In the rows, 128 means zero.
One hidden turn or mirror swaps the rows below in pairs. Which row is each named row swapped with?
Q_367: [119 133 114 142 136 120 128 143 130 119 126 167 116 102  90 113  95 134
 146 129 116]
Q_586: [127 140 130 146 154  82 145 126 130 121 127 143 120 111  79 110 113 150
 138 149 122]
Q_240: [137 152 102 127 147 116 123 140 141 127 112 113 111 125  99 136  98 142
 149 134 137]
Q_848: [147 132 132 147 157 123 154 154 124 152 110 130 107 114  96 126 108 143
 153 141 134]
Q_115: [146 116 123 138 137 115 167 142 129 124 102 121 102 106 106 113 124 147
 147 159 119]
Q_492: [134 142 118 132 139  94 136 136 139 136 129 132 102 117  90 115 137 136
 116 133 115]
Q_803: [140 121 102 133 146 124 127 160 142 129 117 156 103 123  93  98 113 121
 152 135 129]
Q_11: [129 146  98 125 135  95 133 142 154 108 104 112 118 105 101 124 111 129
 150 138 106]
Q_426: [137 144 105 131 147 113 120 144 145 117 122 124 111 118 102 134  93 146
 154 132 144]
Q_910: [123 106  92 127 140 100 132 172 132 126 108 133 111 105  96 136  92 140
 161 138 132]
Q_324: [114 125 125 154 124 103 150 139 117 104 124 134 111 110 104 137 101 139
 135 139 111]
Q_19: [138 133 110 159 150  97 124 152 147 139 123 122 103 127  83 138 115 128
 153 128 139]
Q_798: [154 123 131 143 149 121 161 150 124 147 108 130 102 109 105 121 113 144
 148 144 129]
Q_437: [132 118 121 127 147  89 151 150 119 108 111 127 107 120 103 100 105 111
 135 154 133]
Q_993: [147 137 121 149 156 117 136 148 123 153 112 138 109 122  90 133  95 134
 153 138 144]
Q_581: [133 107  96 137 146  90 132 143 136 108  89 143 116 120  95 118 107 115
 159 141 111]
Q_167: [115 121  99 130 143  98 133 149 105 135 121 128 110 125  78 117 105 135
 148 165 135]
Q_880: [110 135 121 148 126 112 141 138 123 113 128 149 111 106  97 120  98 135
 128 132 114]
Q_444: [140 121 132 135 150  90 151 150 131 112 117 129 110 123 107 110 111 104
 131 134 130]
Q_383: [142 111 113 134 134 110 169 144 135 115 107 118 107 106 104 110 124 146
 146 156 114]
Q_373: [137 122 103 138 143 127 123 154 139 121 122 161 109 108  96 101 105 127
 152 132 127]
Q_316: [123 117  94 120 136  98 137 173 134 132 110 123 101 106 106 141 105 142
 146 125 124]
Q_280: [121 120 100 122 131  95 139 165 134 137 115 124  95 105 108 142 116 141
 133 123 125]
Q_122: [135 136 146 134 153  84 147 132 128 129 116 138 128 104  86 122 120 151
 142 145 113]
Q_678: [136 112 118 117 160 113 140 149 120 135 101 138 129 120  84 140 100 127
 154 148 110]
Q_252: [136 102 103 143 156  95 135 136 128 123  95 149 122 124  89 127 104 121
 161 140 109]
Q_681: [125 138 120 156 154  87 132 124 134 123 131 142 121 120  78 124 103 148
 148 139 139]
Q_149: [124 123 105 124 148  89 140 149 116 123 110 125 111 124  91 103 101 119
 151 167 140]
Q_225: [132 107 111 145 140 113 138 135 160 132 105 139 101 120 110 138 122 141
 141 127 112]
Q_260: [115 124  96 134 140 103 137 152 108 131 127 138 108 124  76 122 111 152
 151 160 131]
Q_436: [123 134 114 121 136  92 139 149 138 138 127 133  99 109 101 126 129 140
 119 120 113]
Q_594: [126 132 107 150 152  87 126 126 144 119 127 137 112 120  85 130 101 144
 154 131 148]
Q_801: [150 117 124 136 134 112 165 141 128 123 103 122 101 104 106 110 124 145
 146 156 116]
Q_254: [129 103  95 124 140 100 132 169 131 128 108 136 109 108  99 145  95 137
 156 134 131]
Q_77: [137 137 143 129 162  97 142 136 137 128 117 131 129 105  82 122 113 146
 146 155 107]
Q_20: [141 110 120 111 163 117 139 153 127 126 105 139 129 112  86 139 103 143
 154 144 112]
Q_531: [142 111 111 134 127 106 156 142 134 111 108 125 106 104  98 112 132 149
 144 160 109]
Q_756: [123 136 114 122 132  91 140 147 139 138 127 131 101 109 103 128 129 139
 116 124 116]
Q_99: [149 121 109 134 159  86 157 130 118 130 120 121  99 121  89 136 126 149
 149 134 131]
Q_42: [123 125  97 137 130  88 134 142 152 108  94 137 116 116 100 112 115 115
 148 141 109]
Q_935: [142 141 121 149 159 117 133 152 121 153 113 140 111 118  88 125  97 131
 153 137 141]
Q_413: [124 124  97 136 133  91 139 138 149 104  93 135 111 112  99 108 114 117
 147 142 106]
Q_690: [145 101 104 152 151  98 140 164 126 124 111 140 117 111  89 144 112 140
 166 143 112]
Q_604: [149 113  99 136 133 107 132 152 135 127 121 120 118 115  88 105 115 122
 157 164 142]
Q_664: [132 128 110 140 132 109 109 149 119 135 131 154 113 105  77 128 117 136
 141 142 111]
Q_720: [130 136 103 131 125  88 138 139 153 112  95 118 116 110 111 117 116 127
 149 135 112]
Q_834: [127 141 122 130 141  96 137 143 136 134 126 134  95 114  95 124 133 139
 115 126 111]
Q_296: [133 139 133 147 153  82 143 129 124 120 126 144 122 112  75 112 112 148
 147 149 124]

Q_437 swaps with Q_880
Q_848 swaps with Q_316
Q_42 swaps with Q_296
Q_11 swaps with Q_77
Q_383 swaps with Q_834
Q_19 swaps with Q_690

